One turn sends every row of this set to another row. A few are shown first. Where does it send the rows asked after them?
sapap: [-21 -31   3 -46  17 -20  -2 -17   2   6  -9 -15  39 -15]
doke: [ 10  -8  10   4  46 -16  17 -27 -19 -21   3   0  45 -17]
gabib: [-12 -28 -14 -26  28 -12 -19 -38 -17 -14   8 -28  45 -25]
pon: [  2  -1   7 -10  32  -2 -25  -4  26 -21  21   9  -4  17]
Labif: [  8  -4   9 -24  37   3 -23   2  23  -5  31  22  -1   1]
lezok: [-12 -40   4 -52  18 -23  -5 -21   2   2  -9 -13  32 -19]
Taza: [ 11 -44   5  -2  29   0 -21 -23  31 -38  10  21  16  16]
Gom: [ 12 -36  -6 -27  44  -1  -3  22  -4  -4 -16  -6  46 -19]
lek: [ 19 -36  -5 -35  46  -6  -7  23  -5  -4 -13  -7  35 -23]
vig: [-16 -40   3 -46  17 -20  -3 -21   3   2 -10 -12  40 -16]
dofo: [ 20 -29   8 -20  34  -8 -30 -17  27 -32  18  15 -10   9]
soken: [ 29 -13  13 -18  51 -26   7 -28 -21 -22   8  -1  19 -28]
goles: [ 20 -10  -4  12  30  14 -30 -23  25 -11  20   7   8  10]
Tafuv: [  9 -47   5  -4  31  11 -15 -18  30 -23  16  35  33   4]
Gudus: [ -9 -10   6   0  31  15 -13  -1  27  -8  23  26  30  11]
valu: [-16 -30   4 -52  19 -22  -5 -17   1   6  -7 -16  31 -17]
pitab: [ 21 -22  -4  14  29  14 -29 -28  27 -15  17  10  13  10]
nisu: [ 13 -29  -6 -31  45  -3  -5  25  -5  -1 -14  -8  40 -20]
Fom: [ -7 -24 -13 -34  30 -15 -22 -36 -19 -12  10 -30  33 -29]
Dab: [ 29 -26  -4   8  31  11 -32 -30  25 -17  18  10   5   7]
Pesa: [ 25 -41   9 -28  37   0 -26 -15  26 -21  24  31   1  -5]
ped: [-14 -19 -14 -28  30 -12 -19 -34 -18 -11  10 -31  39 -26]
fedu: [ 18 -43  -5 -31  44  -3  -5  20  -4  -7 -16  -5  42 -22]
tusem: [ 14   6  12  -8  49 -21  11 -20 -21 -15  10  -5  27 -22]
zuk: [ -6 -33 -13 -31  29 -15 -21 -40 -17 -15   8 -28  38 -28]
lik: [ -7 -16   5   8  27   6 -17 -11  29 -26  13  15  22  23]
Ravob: [ 25 -27  10  -6  47 -21  12 -35 -18 -28   2   4  37 -23]
rebe: [ 27 -15  -3   5  32  10 -34 -25  24 -13  21   7   0   6]

Tafuv -> Pesa
pitab -> Dab
Taza -> dofo
Where do these go?
fedu -> lek
Fom -> ped
Ravob -> soken
lezok -> valu

One turn sends every row of this set to another row. A few are shown first. Where does it send the rows asked after them?
Pag: [ 10   2  -2 -18  -2 -26 -31 -27   3 -25  51  16  -5  48  30  -2 -10  48
  -6  16  -9   3   9 -30 -25 -18  -5   0]
kon: [-19  10  -8 -15  -3  -7 -29   3  11 -48 -10  -6  -2  16  -4   3   5  40
  -1  10  10  48   9 -31 -26  -6  -4   3]
Kigof: [-12   2 -14   6 -20 -34 -31  25  42 -24  25  20   0  13  -5  -5  -5  29
  -9   9  17  32   1 -13   2  12   5 -23]
zive: [ 23   5 -40 -24 -43 -17  -3 -12  18 -11  18  -5  14   3  -8  15 -16  58
  -5   6 -20  45 -14 -21  -4  -6  28   2]
vuno: [ 18   3 -16 -10  -4 -36 -16   6 -25  15  20  13  12   4  25  19 -10  47
   7  -6 -14  34 -27   0 -11 -32 -21 -31]
pizif: [ 16  17 -29   4 -18  -3 -20   4  37   0  10  15 -15  14   6   6  16  62
 -16  35 -29  15  -8   1   8 -12   3 -18]
teg: [ 24  -5 -38   6  -5 -26  -9  -9  19  -9   5  -2 -21  -4  32  -4  -6  20
  -5  -1 -15  30   1  20  12 -37 -18   4]
Sus: [  1  16 -38  -9 -14 -26 -18  -1  17  -5  24 -17   2  -3  61  33 -10  35
  -2 -12 -18   9  -4 -38   0  -6   6 -24]
Gemi: [-11  19 -15   2  -2  17 -18  -6   6 -26  25 -38 -14   8  10 -18 -10  44
  17   0 -30 -12   1  16  -4  -1   3 -19]
Lufe: [  6  -5 -21 -23 -10 -19 -26  -9  -8 -42   8   3  18   6  26  12  -3   7
  11  34  -4 -10  -9 -22  36  -2  17 -27]
gor: [  2  20 -19 -30  -4 -26 -50  -9  31  -4   9  18 -10   4  48  26  -2   8
   8   9 -24  13  11 -15  -6 -23  -9 -27]
rap: [-24   4 -14  -2  -9 -17   8  34  19 -30  37  -6  13  21   7   3 -17  57
  -4  12 -46  34 -25  -7   2  -2   9 -12]
gifi: [ -9  33  -8 -59 -29   0 -23  12  -5 -13  47 -10  -8  34  15  -4 -18  32
 -13  15 -13  31  18 -10 -13 -25  -9   0]
sanip: [-14  32 -38 -13   3 -13 -20 -23  -1 -24  46 -30 -17  23  25 -13 -23  52
 -14  13  12  17  12  -8   6  -8  14 -15]
veb: [ -8  35 -43 -29 -15  -7 -46   8 -31  -4  16  23  -6  -3  10   2 -13   9
  -9  23 -24  12 -33 -21   0  -5 -11 -11]
Rifo: [ -3  -4  -9   0   3  -6 -17  15 -20 -17  31  26   6  17  18 -26  13   3
 -14  25 -27  -7 -20 -13 -12   4   5  10]
gov: [ 16  -4   5 -38   0 -25 -12  13  -2 -38  30  -3  -1  13  18   8  11  -5
   9  19 -36 -13  -8   7  23 -16   9 -18]
Pef: [  5  27 -28 -44   0 -31 -14  -6  12  -8  34 -22  -4  -3  38  26 -16  12
  16 -16 -41  31   1   3  -9 -28   9 -23]
puv: [ 34  10 -39  -3 -18 -22  -8  -7 -11 -14  40  -5   9   8  18 -12   0   4
  -8  -4 -24  10 -30 -40 -15 -17 -34  -9]
kikik: [  7 -14  -1 -19  -7  -7 -24 -22   8 -22  30   6  13  11  -4  -9 -19  39
  10 -25  -3  -8   1 -29 -17  13 -24 -21]
tuli: [ -8   5 -34 -16  22 -10  -2   4  -1 -50   8   5 -10  23 -11   7   9  45
   6   9 -18  43  28  -2 -19 -19   2   0]
vope: [ 10  12 -24  -7  -9 -19 -16   0  22 -36  27  16  17  36  -6  -1 -13  19
  37  29 -18  56  -6  11 -11 -19  17 -15]
pil: [-11  12  -4   0   9 -17  -8  28  -9 -36  18 -16  -3  25  -3  11  18  61
  -1  -2  -8  31   4 -21 -37 -12   0 -18]
remer: [-11  11 -15 -27 -16 -20 -19  14 -23 -14  27  -6  25   1 -14 -43  -5 -12
 -13  16 -10  16  -2  -7 -13 -15   3 -22]
lezom: [ 10  18 -30 -42 -31  23 -33  12  -9 -19  12  12  -2  29  -9  10 -21  26
  27   1 -15   1  14  -5 -10  -6  10  -6]
Soni: [  8   4  -3 -33 -20 -20  -2  13 -15 -29  38 -30  21  -8  23   6   7   2
   7   4   1   8 -15 -11  25   8   4 -31]
mobas: [ -3   7 -17 -19 -36 -31 -43  13   0  -4 -17  -9 -11  -4  24  14 -30  34
  -9   2 -12  27 -27  -9   0 -33  16   6]
kel: [  9  12 -46  -5  11 -10  -4  -1 -18 -28  17 -11  17  27  -3 -28 -16   3
  -6  13  -4   4 -31 -26   5  -8  27  -3]
Bosu: [  4  17 -39  -2 -12 -41 -36 -13 -10 -25  30 -19 -25 -12   4 -22  -9   0
 -10   6 -38  -2 -15   5 -14 -22  16  -4]
mena: [ 15  15  10 -26  -9 -33 -27 -19  27   3  31   2  -1  -3 -16  -3   4  46
   0   7 -20  46 -23  13 -18  -8   1 -25]

Gemi -> lezom
veb -> puv
Where do these go?
pil -> tuli
pizif -> zive
Pag -> sanip
rap -> vope
Lufe -> Soni
teg -> mobas
gor -> Sus
remer -> Rifo

